Each row of Z is roughly a mix of the hidden directions of one of several groups.
Z (173 x 12):
[[-57  22  -9   4 -20  -1 -19 -21   4   4 -19   4]
 [ 30  29  13  23  22   2 -38 -10  20  15  10  14]
 [-30  23 -26 -24   3   4  17  13  14   1  24  38]
 [  6  33 -20  21 -15 -17  24 -18 -28 -24  -7  24]
 [  6 -34  16  28  13   2  -6  34 -21  36  -2  -7]
 [-27 -18 -28 -27 -25 -18 -27   8  -8 -15 -25  15]
 [ -1  40  10  29  26  -3 -23 -18  27 -23   2 -11]
 [-45  13   4  27 -17  13  17 -10 -11  -6  -2 -38]
 [ 20 -13  12 -10 -47 -15  18 -12 -34  10  -9 -20]
 [-27 -19  13 -20  32   7 -42   0  12 -17   8 -20]
 [ 24  23  14   5  25  39  25 -24   4  11  20 -10]
 [ -1 -38  10 -28  14  -5   1  29  10  32  28  -9]
 [ 17  -2   1 -21  21   6 -10 -40  37   2  27 -22]
 [ 27   2 -29  18   6  -1  45   7 -30  10   8  20]
 [ 22   7  -5   9  -8 -31  47   8 -22  13 -26 -13]
 [  6 -45  23  -7  -1  23 -27   5  -6  28 -24  -5]
 [-22  -3   2   6  20 -50  29  10 -17  -8  26  -2]
 [ 22  18  -8  22  26 -25 -13 -20  25   6  33  20]
 [-36  16 -33   4 -30 -11  28   5 -22   0   9  17]
 [ 13  10   0  -4 -18   1 -32  18  -8 -40 -40  12]
 [ 28  40 -26  -6  22 -11  18   4   9 -31   2  18]
 [  7  18  11  22   4 -17  21  33 -28  23 -35  -2]
 [ -5 -36  -2  -8  12   5   0  -2   2  53  31  -7]
 [ 18   5 -32   5  -5  33  18 -18  46   7  -1  -7]
 [ -3  -8 -11 -13   2  43 -33  29  12  -7  14 -30]
 [-21  23 -21  13   6 -23  25 -36  15 -25  18  10]
 [  8 -45  35   9  11 -12   3 -12  12  32  -5 -18]
 [-16  16 -27  -7 -35 -24  13 -22 -15   5 -15  34]
 [  6 -14  19  54  19  -4 -32   1 -20   1  -8   4]
 [ 32 -10  24  38   6   8 -34  16 -11  -8 -21  -7]
 [  8   0 -24  17  -2 -37  20  17 -13   8 -39  26]
 [  4 -45  25 -13 -16   0 -24 -23  15   1 -30  -4]
 [-43  11 -16 -13 -21 -24  24 -29  -9   3   9  18]
 [  3  24 -43   6   7  -3  38  -6  10 -30  16  13]
 [-14  -9 -46 -12 -11  -2   7   9   6  -3  10  50]
 [ 26 -33   0   9  -5  45   6  16  -8  24 -15 -18]
 [-44 -19  24 -13  -8  -2 -37  18 -15   2  10 -18]
 [  7   7  -9 -11  13 -35  42 -10 -18  34  19   7]
 [ -3 -28  25 -11  15   9 -42  -2  32  -9  12 -24]
 [ 12   8   1  -2  10 -13  33  15 -20  56  -2   6]
 [ 28 -31  17   8  -3  21   3  -5  23  46  -5 -11]
 [ 40   6 -13 -18  -2  21  -7  35 -18 -28 -15 -12]
 [ 24 -38  25  -6  14   2   4  26 -15  36  -1 -19]
 [  4   4  -7 -27  14  -8  23  -1  -2  45  26  32]
 [  5  28  -1  19  14  19 -17 -16  37 -26  24 -22]
 [ -3 -19   9 -34 -15   2 -49  25  -5 -12 -13  13]
 [-15 -61   2 -23  10 -12 -19  12  -4   2 -12  -3]
 [ 21   4  -2   3 -11  49 -15 -22  21 -34  -8  -6]
 [  3 -13  38  20  19  17  12  17 -32   1   6 -35]
 [ -8 -15   2   1   0  31 -59  11  19   8  -9  -3]
 [ 16  26 -15  42   7 -27   9  34 -19  -7   1   5]
 [ 12 -22  25  35   5  34 -36   6  11  13   2 -10]
 [-10  42 -33  19 -10   2  20 -17   3 -35   1   3]
 [  8   6  -8 -12   0  -9  61 -11   2  29  15  -5]
 [-27   4 -14  -3  -9  -1  53 -22   6   8  32   1]
 [ 38  30   0  13  32 -14  27  13 -11  -1 -12  22]
 [ -1 -32  19  -6 -12  24 -19  34 -23   4 -26  22]
 [ 30  18 -36  20   9 -20  25 -12  -1  19   8  28]
 [ 17  23 -28  18 -15  20  16 -31 -12 -31  -3  21]
 [-49   3 -21 -30   3  -7  10  21  -9  22  19  -7]
 [-17  29 -17 -27  11 -33  20  11  21 -31   0  -9]
 [-42  -3 -20 -42 -15  -3   3  -7  22   1  25   4]
 [ 33  31  -4   3 -17  34  35 -12 -11  15 -13   2]
 [-11  41 -10  16   1  10  32  18 -31  27  10  -3]
 [ 27  22  -1  34 -11  42 -21  -4  14  15  -7  14]
 [ 29  -4  30  38  15  14  14 -17  23  -9 -19 -19]
 [ 13  21  13  25 -17   5 -45 -20   4 -34  -9   5]
 [-21 -24  21   5   6  -8 -20 -29  40  -5  19 -26]
 [  2 -38  33  -9  -5  12  -6  22 -16   6 -20 -37]
 [ 20 -20  24 -12  28 -15  -7  -4  35  15  23 -29]
 [-22  35 -20  17  -9  -7  27 -39  13  -1  20  -3]
 [  2   0 -18  21 -17  34 -12  24 -20 -33 -30  -6]
 [ 29 -25  29  18   3  23 -20  24 -17  -6 -27 -14]
 [-19 -28  28 -21   0 -21  13 -16   7  17  11 -41]
 [-13   8   7  41 -21  -6  24  -7 -33  -5 -34 -11]
 [-42 -11   6  14 -10 -36 -13 -39 -10   0  -7  -2]
 [-27 -10   2 -17 -12   8 -53   3  -2 -25 -25   1]
 [ 15   6   4  -4 -22  43 -11  35 -22  25 -14  10]
 [ 44 -12  14   1  12  45 -13  -2  18  13  -6 -16]
 [  2   9 -29   3 -10   4  21 -14  40  45   0   6]
 [-20  33 -27  13 -17 -13  -3  29 -25 -19  10  25]
 [ 24  13   9  -6 -15  16 -34   3   7 -45 -28   6]
 [  4 -24  13  11  -4 -35 -23 -25  18 -36 -18  12]
 [ 24   4 -12  -4  15   9 -14  29   7 -44 -19  31]
 [ 32 -14  18  20 -11 -16  36  16 -28  23 -11  -6]
 [-19  -4  34   8 -14  39 -24 -11  32 -10   8 -15]
 [ -1  -2  26 -45 -13  10 -31  13  21  25   3  13]
 [ 23  45   3  13  14  11  10 -27  26  11  13 -24]
 [-18  24  24  15  -3 -13 -32 -29  23 -32  10  -4]
 [ -5   6   5   6 -24 -11 -12  17 -39  -8 -50  -8]
 [ 34  38 -12  21   1  33 -14  13  -9 -24  -6   7]
 [ 10 -40  19   8  -5  -8 -33  14  16  14 -36  11]
 [  5  33 -22 -14  10  33   3  23 -11 -20  36   8]
 [ 48  26  -3  16   9  33  29   4   0   9   0   2]
 [-19  13   0  49  23 -31  23   8  -3   5  -2 -18]
 [ 37  12 -19  -1  -9   7  30  40 -22  15  -7 -10]
 [-42 -19  -4   0   8 -22 -10  -6   5  41  16 -25]
 [-21   0   4  27 -27 -11  -9   7 -37 -10 -40  10]
 [  8 -49  11   6 -11 -18 -18  12 -30 -28 -10   5]
 [ -7  33   7  34  -2  13   7  22 -39  26 -10  -7]
 [-32  29 -20 -24  -2 -40   2  -3  -7 -12  17  21]
 [  9  21 -11  32  21 -11  -6 -24  44  -1  24  -1]
 [-36   9  15   8   3 -11 -29  16 -40 -30  -2   3]
 [  2   2  -7  21 -18   9 -19  24  -5  40 -42 -12]
 [ 21  34 -41 -14 -10  34   0  23   7  -1  -3   3]
 [ 17  21   8  23  -1  37 -17 -12  20 -34   0 -26]
 [  4 -13  33   6  18 -12 -20 -19  27  -5   7 -45]
 [ 22 -27   3   1   3   8  19  -6  31  50   5 -12]
 [ -6  10 -20   0   2 -23  26  28 -27 -21 -18  38]
 [ 25  -3  15  29  16  -7 -16  20  -1 -50  -9  -9]
 [-37   6   3   4   6 -37 -43  19  -7  -8  15   2]
 [ 26  -9  17  11 -16 -10 -37  -4   3 -16 -39  27]
 [-12  17   5  31 -20  32 -15 -25   3  17 -21 -29]
 [  1  21 -15  18  11 -31  54 -14  -7   8  -4  12]
 [ 41 -16  20  33  -1  -6 -19   5 -16   1 -32  17]
 [ -2 -38  23 -31   1  13   6  17  20  31  22   8]
 [-22 -43  15 -16   4  -5 -35  -8  13   9 -11 -29]
 [-13 -22 -20 -28 -32 -26  29  -4 -28   8   8   3]
 [-24  14 -18   3  -4  -9  -8 -52  15   3  33 -12]
 [  9  19 -28 -12 -16  13 -13  18  -5  31   5  46]
 [ 21   6 -31  -2   0   8  42  29 -34   6  -5   9]
 [-10  43 -16   2  -8 -19  16  -8  14 -42  -1 -21]
 [ 26  -2 -18   1  24  -5  38  13  -2  22  25  32]
 [  0  19  -2 -12  -8 -17  38  13  -6  48  20 -13]
 [-34  29 -18   6 -13  -7  -5  32 -34 -10  13  17]
 [-17  43 -28 -34  14  25   7  -5   0 -13  -2 -15]
 [ 31  11   5  19   3  24  -1  31 -36  -9 -30  -4]
 [ 33   8 -41  -5  19  -8   0  27   2 -32 -11  17]
 [-11 -11 -14 -14 -26 -11  34  11 -31  40   1  10]
 [-30  17  -1  -9   1 -56  14 -10   5  -8  -8  24]
 [  8  47 -28   9   9 -21  29 -18  -7 -21   2  -5]
 [-16 -10  32  38  12 -30  12   5 -32  13  -8 -10]
 [ -5  27   7  20   3  22 -28  31 -39 -21   1   3]
 [ -3  30  31  23   4  -1 -27  19  21 -29  -9 -24]
 [ 22  -4  29  25  17  23 -23 -34  23   3 -17 -10]
 [ -8  15  -8  -4  20  -8 -10 -28  24 -46  26  17]
 [ 26  18   1  24  10  13 -14 -31  44 -13  16  -2]
 [ -6  20 -41  -5 -11  10 -11   5  17 -18   5  47]
 [  9 -15 -17 -33 -19   2  37   8   6  39 -11 -13]
 [  6  35 -13  12  -6   2  14   8   5 -51 -27  -8]
 [ -6  34 -33  29   8 -15  18 -30   6 -14  17  16]
 [-11  39 -35  13  -4   6  15 -29  12 -32   5   0]
 [-33  16  -3   7  -8 -50  -1 -28   9   3   5  24]
 [ 16  14 -35  -1  21 -20  35   2   2  -1  20  35]
 [ -4  48 -15  17 -17  10  18  15 -37   2 -12   8]
 [ 24 -14  14   6  12  27 -42  28  19 -18 -13  10]
 [  6  -9   9  31  11  38 -34   7   4 -27 -19  19]
 [ -8  42 -23  14  -8 -19  44  13 -16   5  -5   0]
 [ 26 -34  18  -1  -1  12 -42   7   9 -10 -30 -14]
 [ 38 -18   2  19  -4  26 -31 -12  35   8  -9   5]
 [-17 -22   5  17  13  -6  -1  20  12  55  18 -12]
 [-28 -32  10 -28 -13  -4 -26  21 -28  24   8   4]
 [ 39   9   9 -16   2  29  -1 -36  24   2 -12 -26]
 [ 23  -6  27  50  11   8 -19   8  -1 -12 -21 -19]
 [  3   1  -7  12   6   2  -7  51 -23 -23 -35 -16]
 [ -5  28  -7  38  -9  28 -35 -16  16 -22  -3   4]
 [-46  -6   2  -1 -20  -6 -26 -28  23 -27  -4   3]
 [-16  -1 -25   1   5   9  47 -15  15  33  22 -13]
 [  1   7 -17 -14  28   9  27  -9  35  15  40 -11]
 [-24  23  -5  24  -4 -22  17 -46  -2   4  14 -23]
 [  6  18   6  44  -7  30 -23  -5  -2 -33 -21   4]
 [-29   9 -14  15 -11  -1 -12 -38  36 -12  22 -19]
 [-30  30 -38 -13 -20   1  22  -6  12  19  12  20]
 [ 14  29  -5  -1 -15  46 -14  26   2 -27 -17   7]
 [ 13  -5  -1  12   1 -33  25  38 -33 -14 -24  -1]
 [-31  28   8   6   3 -42   6 -30  -7  -5  27  12]
 [ 32  21 -38   2   5   4  45  -8   9   0  -9  15]
 [-21 -18   1  -1 -31 -11  14  11 -36  10 -42   8]
 [ 41 -31  21   9  -6  11  -6   3   6  24 -33 -19]
 [ -6  27 -24 -10  -3 -18 -31  -5  11 -36 -18  30]
 [-21 -31  46   8   6 -20   4 -13 -25   2 -17 -16]
 [-21  27 -16 -21  18 -18  13   5  37 -13   2 -34]
 [ -5  37   3   4 -11  25 -34 -14  37 -24   4   2]]

Here is one row from each group, named. Which group is each of the other rows in?
[-38  20 -19 -29   9 -37  25   6   1  -6  12   9]
X
[-17  13 -35 -46  -5  19   3  19   4 -11  26   7]
D
[ -1 -12  19  -9  32 -26  -1  14  10  44   4 -29]
H
[-11  34  12  18  -3  -7  -8 -40  16  -7   8 -39]
F

[ 41   0  -4 -14  10  13 -34 -13  21   3  31  23]
X
[  3  19 -20  -6  21 -30  47 -17   6  -9  23   9]
F
[  5  27 -11  16  20  -9 -19 -23  39 -28  15  18]
F
[-13  16 -23 -16  -1 -10  29 -31  29  -7  30  21]
D
[ 33 -19  36 -21  21   7 -18  19  17   3 -20 -17]
H
[-43  -9  14  -7  -5 -31  -4 -36   2 -23   7  18]
D
[  6 -21   1 -42   4  17  28  29  24  -6  17  16]
F
[ 35  14  29  14  32 -10 -32  -7  19   3   1 -19]
F
[ 26   1   9   6   4   8 -37  26 -18 -19 -39 -14]
F
[-14 -18  17 -20  22  20 -39  13  37  -8  10   8]
H
[-24  -6  -5   3  32 -11 -12  27   0  20  44 -20]
X
[ 15  27 -42 -11 -11   8  21  24 -24   2  -7  28]
F
[ 17  13  23  -8   2  16  -5 -38  43 -27   5  -1]
X
[  6  -5 -22 -32  20   8  28  19 -19  25  35   1]
X
